In the rows, zero is written as 128.
The rows of T fall into 4 groups, and each row is roughly a mix of its group's hidden directions.
T (156 x 12):
[[149 118  95 106  99 100 127 149 189 140 162  90]
 [137 112  97 143 128 146 119  78  90 148 128  62]
 [130 127  96  54 128 134 102  89 126 120 151 164]
 [162 152  92 112 152 136 164 122  94 132 171  80]
 [106 168 151 116 195 165 111 156 139 135 115 104]
 [140 140 103 109 123 103 139 181 184 117 176 114]
 [181 154 134 135 114 102 150 153 109 118 145  62]
 [116 119 114 129 153 183 122  94 104 150  70  96]
 [134 136 124 159  93 166  88 100 117  67 121 103]
 [116 156 120 125 139 143 132 170 198 136 145  80]
 [135 142 122 124 172 136  77 115 118  78  76 110]
 [115  89 124 153 157 202 133 148  94 141 113 137]
 [ 80 104 115 101  96 115  93 127 168 168 120 163]
 [ 94 166 111 158 132 174  86  98  90 141 110 134]
 [128 178 140 147 111 142 151 156 160 123 130 197]
 [ 90 153 126 141 149 147 127  97  75 168 102  89]
 [151 163 144 102 160  75 121 166 107 102 150 160]
 [141 100 125  87 132  87 106 127 106 124  98  61]
 [158 113  96 136 102 140 174 159 186 121 140 160]
 [ 94 187 165 108 155 116 114 135 174 111 156 135]
 [149 132 149 170  76  76 141 112 126 164 109 106]
 [103 145 134 147 133 182 121 176 184 132 154 111]
 [139 130 129 128 137 149  85 120  54 126  92 165]
 [129 154 106 129 147 199 105 104 112 136  78 142]
 [ 94 117 159 122 121 123 154  96 129 202  99 146]
 [186 146 100 145 161 143 174 119  86 138 147 117]
 [154 136 119 104 101  70 126 132 182 133 158  93]
 [ 95  90 142 156 111 109  75  98 157  88 125 111]
 [147 138 174 122 110 184 114 151  76 148 108 109]
 [136  76 169 135 150 113  95 165 157 112  86 115]
 [159 125  79 104  86 155  79 138 160 133 133 105]
 [138 140 136 122 121 211 115 126 105 143  79 132]
 [100 150 158 179 138 104 164 121 127 133  84  84]
 [134 137  86  79 146 139 179 124 155 125 168  98]
 [ 65 152 131 156 129 130 140 104 109 173  92  99]
 [128 107 113  55 123 145 122 123 158 138 163 174]
 [121 167 185 103  84 138 128 167 122 104 100 141]
 [ 94 177 135 139 112 179 142 143 159 135 127 180]
 [ 65 151 162  80 136 144 113 117 111 165 131 148]
 [130 128 129 157 134 203 136 136 136  78 151 159]
 [113  95 156 103 175 122  98 163 138 126 101  77]
 [191 115 111 144 130 134 194  98 120 146 137 119]
 [ 96 152 137 174  99 163 136 129 176 131 131 176]
 [104 107 122 139 120 177  87 129 156  69 143 157]
 [154  94 100 129 102 129 177 148 189 118 121 154]
 [159 156 119 143 107 129 177 125  81 168 144  87]
 [143 162 115 118  85 132  80  87 101 103  96 154]
 [139  89 162 109 162 116  77 154 138  91  94 115]
 [141  98 138 120 130  83 100  97  91 117 121  64]
 [114 117 126  95 146  72 129 114 114 186 113  85]
 [ 96 158 137 147 121 190  94 163 168 124 147 133]
 [177 166 106 147 118 161 151 145  93 116 112  80]
 [166 151 124 142 121 129 169 118  68 169 123  91]
 [121 139 180 129 149 112  73 117  82 108  91 132]
 [108 107 152 134 140 112 109 152  82 131 159 197]
 [ 75 103  93 101 129 119 178 126 149  88 153 130]
 [112 120 146 165 145 141 124 125  96 178  73  88]
 [124  87 136 138 170 133 169 175 152 155 158  98]
 [149 137 137 113  94  98 144 123 171  85 184 156]
 [141 173 160 126 143 133 168 175 148 107 123 179]
 [129  87 128 139 167 104 198 160 128 142 146 110]
 [ 98 145 164 137 176  92 181 153 149 128 150 119]
 [115 138 144 118 133 171 144 175 160 104 139 191]
 [126 111 163 144 119  84 175  79  97 112 127 159]
 [ 98 157 168 128 145 142  75 144  75 122 158 124]
 [119 144 155 146 168 139 155 174 174 143 140  81]
 [ 76 127  96 142  86  90 101 123 159 167 112 130]
 [169 143 148 128 104 120 169 138  84 162 143  76]
 [193 152 111 124 151 132 162 127  69 127 145 120]
 [129 104 172 162 113 162 119 186 128 159 140 160]
 [168 113  91  73 117  78 126  91 113 112 129 135]
 [122 138 103  73 138 158 176 132 147 148 180 124]
 [112 168 147 138 169 172 142 168 172 120 133  97]
 [158 144 158 140 107 195 105 151  95 155 103 134]
 [ 62 117 161 115  99 122  92 139 174 126 112 146]
 [112 107  91 105 161 139 191 136 107  86 116 148]
 [117 132 128 135  94 168 181 135  85 177 151 138]
 [142 142  87  98 145 101 106  91 130  63 117 108]
 [111 129 172 134 178 168 156 155 128  97 106  91]
 [157 125 133 155  94  65 130 109 121 153 101  82]
 [104 163 131 112 205 135 132 146 102 134  92 111]
 [ 71 172 137 185 100 153 131 126 113 128 114 146]
 [ 86 179 114 191 111 144 140 118  97 132 117 111]
 [144 108 126 112 121  75 171 159 159  96 169 109]
 [112 114 151 144 137 138 103 143  67 127 136 195]
 [130 153 182 124 111 109 132 172 152  85 115 171]
 [164 144 135 133 129  87 111  85 123 158 100  69]
 [183  97 102 164 107 131 124 175 155 102 153 132]
 [ 63 106 143 104 122  86 104  97 159 122 152 113]
 [ 92 145 180 151 169  92 178 139 127 126 140 139]
 [139 101 153 136 137  53 109  96 104 123 132  91]
 [132 103 179 158 120 159 120 191 126 153 140 152]
 [127 112 140 130 123  57 156 156 133 120 188 127]
 [ 99 110 127 124 145 140  77 135 176  90 113 177]
 [ 99 137 164 131  94 106  70 113 159 145 156  96]
 [110 139 148 133 117  46 101  98 132 147 109 103]
 [144 144  92 148 116 139 194 127 105 174 155 149]
 [ 73 136 136 107 127 138  57 168 127 116 135 135]
 [112 167 141 137 114 161 157 165 166 136 124 189]
 [146 108 121  70 114 136 102 138 153 113 166 184]
 [136 133 170 155 136 128  64 147  80 103 109 139]
 [143 142 122 117 142  84 153 105  93 189 119  86]
 [177 146 154 126 138 104 131 121  75  82 122  89]
 [155 126 119 145 122  61 129  92 100 163 122  87]
 [102  83 114 134 125 144 162  60 108 142  95 122]
 [131 163 127  91 102 118  63 101 130 104 140 168]
 [ 75 111  90 125 138 155 117 107 166 169 107  94]
 [103 109 141 134 104  69 139 152 150 115 192 127]
 [108  98 119 117 169 143 142 127  67 115 129 185]
 [134 135 109 105 168  99 167 168 168 134 144  81]
 [156 104 102 132  60  89 148  90 125 110 134 141]
 [ 96 150 122 142 134 168 121 187 181 133 155 115]
 [131 162 112 167 114 182 108 115 140  70 131 151]
 [ 55 161 125 149 102 100 129 121 136 170 112 113]
 [186 146 151 123 123 105 130 128  67  88 132 108]
 [ 62 138 144 106 143 134 157 111 136 183 109 105]
 [170 118 112 134 181 124 151 132  87 119  83 164]
 [152 150 179 114 153  93 179 167 117 132 132 155]
 [125 120 150 105 110 137  85 139 171  76 106  80]
 [123 164 149 147 110 145 109 177 110 129 196 140]
 [122  99  78 142  91  86 123 127 187 143 115 124]
 [ 97 122 155 157 132 177 115  86  89 141  85 140]
 [105 141 163 156 141 171 115  86 101 143  75 116]
 [ 62  96 149 111 125 161 133 149 103 110 142 171]
 [127 144 100 117 161 129  79  91 173 100  87 115]
 [182  92 146 118 138 130  80 153 124  81 130 155]
 [203  91 128 110 141 146 116 159 114 120 166 137]
 [ 70  88 148  98 130 133 118 132 162 123 146 180]
 [ 99  88  99 146 110 164  76 107 159  94 127 116]
 [101 188 126 142 145 154 117 126  83  76 136 110]
 [ 98 126 119  87 173 170 112 154 145  89 143 164]
 [102 111 173 112 146 129  53 126 139 106 104 142]
 [157 134  78 117  88 151  83 163 158 136 132  99]
 [182 138 116 146  93 118 150 140 142  94 174 170]
 [101  91 132  67 128 160 107 130 156 155 133 170]
 [131 183 115 175 121 157  94 123  78 133 126 104]
 [ 91 140 148 118 111 147 118 178 124  85 187 118]
 [193 133  94 142 159 140 161 118  85 124 142 102]
 [145 124  83 151  99 136 184 149 172 135 164 126]
 [109 153 135 124 152 130 143 184 188 122 172 115]
 [ 99 128 168  74 166 132 117  96  97 161 105 121]
 [106 126 130  84 175 128 108 164 159  80 127 160]
 [ 57 165 126 131  91 109 128 102 153 135 114 159]
 [119 177 131 147 111 161 143 154 165 116 126 191]
 [123 148 126 123 154 137 174 166 159 158 141 190]
 [170 119  87 158 172 142 173 119 129 135 120  86]
 [168 127 114  95 111  81 127  77  91 101 114 150]
 [125  92  80 138 144 160 107  88 118 127 128  69]
 [155 165 149 165  94 127  95 138 135 180 169 131]
 [116 117 150 149 135 149 105 147  69 123 135 195]
 [180 174 117 164 128 105 119 115  98 147 122  80]
 [114 128 170 124 143 130  42 129 148 113 115 142]
 [206 137 122 145 140 152 152 155 106 147 101 151]
 [146 148 139 141 171 112  87 128  77  91  95 102]
 [105 129 134 116 155 199 140 153 141  99 151 171]
 [132 162  89 120  97 138 170  77 121 143 159 164]]

One row of each group comes first, with its name. Which group is each row after those in?
[116 109 137  90 153 128 119 130 121  61  91  83] : G
[121 133 150 145 151 107 174 160 178 146 144  77] : Z
[121  96  69 138 140 192 107 114 147 106 132 110] : U
[124  82 100  95 111 156  98 102 154 136 115 184] : M

[155 160 184 114 151  87 167 158 106 116 126 141] : U
[ 99 166 148 169 107 159  95 127  83 114 125 167] : M
[158 143 153 163 154  91  80 111  91 163 110 142] : G
[112 160 150 143 110 150 131 163 174  97 121 187] : U
[121 108  85 124 179 119 156 125 148 181 157 156] : U
[107 120 169 123 145 131  45 128 142 109 108 147] : G
[188 135 106 165 102 120 122 141 123  76 157 153] : M
[176 130 149 135  91 112 102 120 167 139 101  72] : G
[142  93 140 116 135  79 109 104  92 125 121  64] : U
[175 122 136 140 139 140  88 147 110  54 129 144] : M
[148 137 160 144 113 151 111 144 124  42 128 143] : U
[119 118 155 143 151 140 145  77  69 128  80 142] : Z
[106 106  97  93 142 128 123 104  98 199 150 116] : U
[132 166 120 120  80 131  60  96 117 119 103 146] : Z
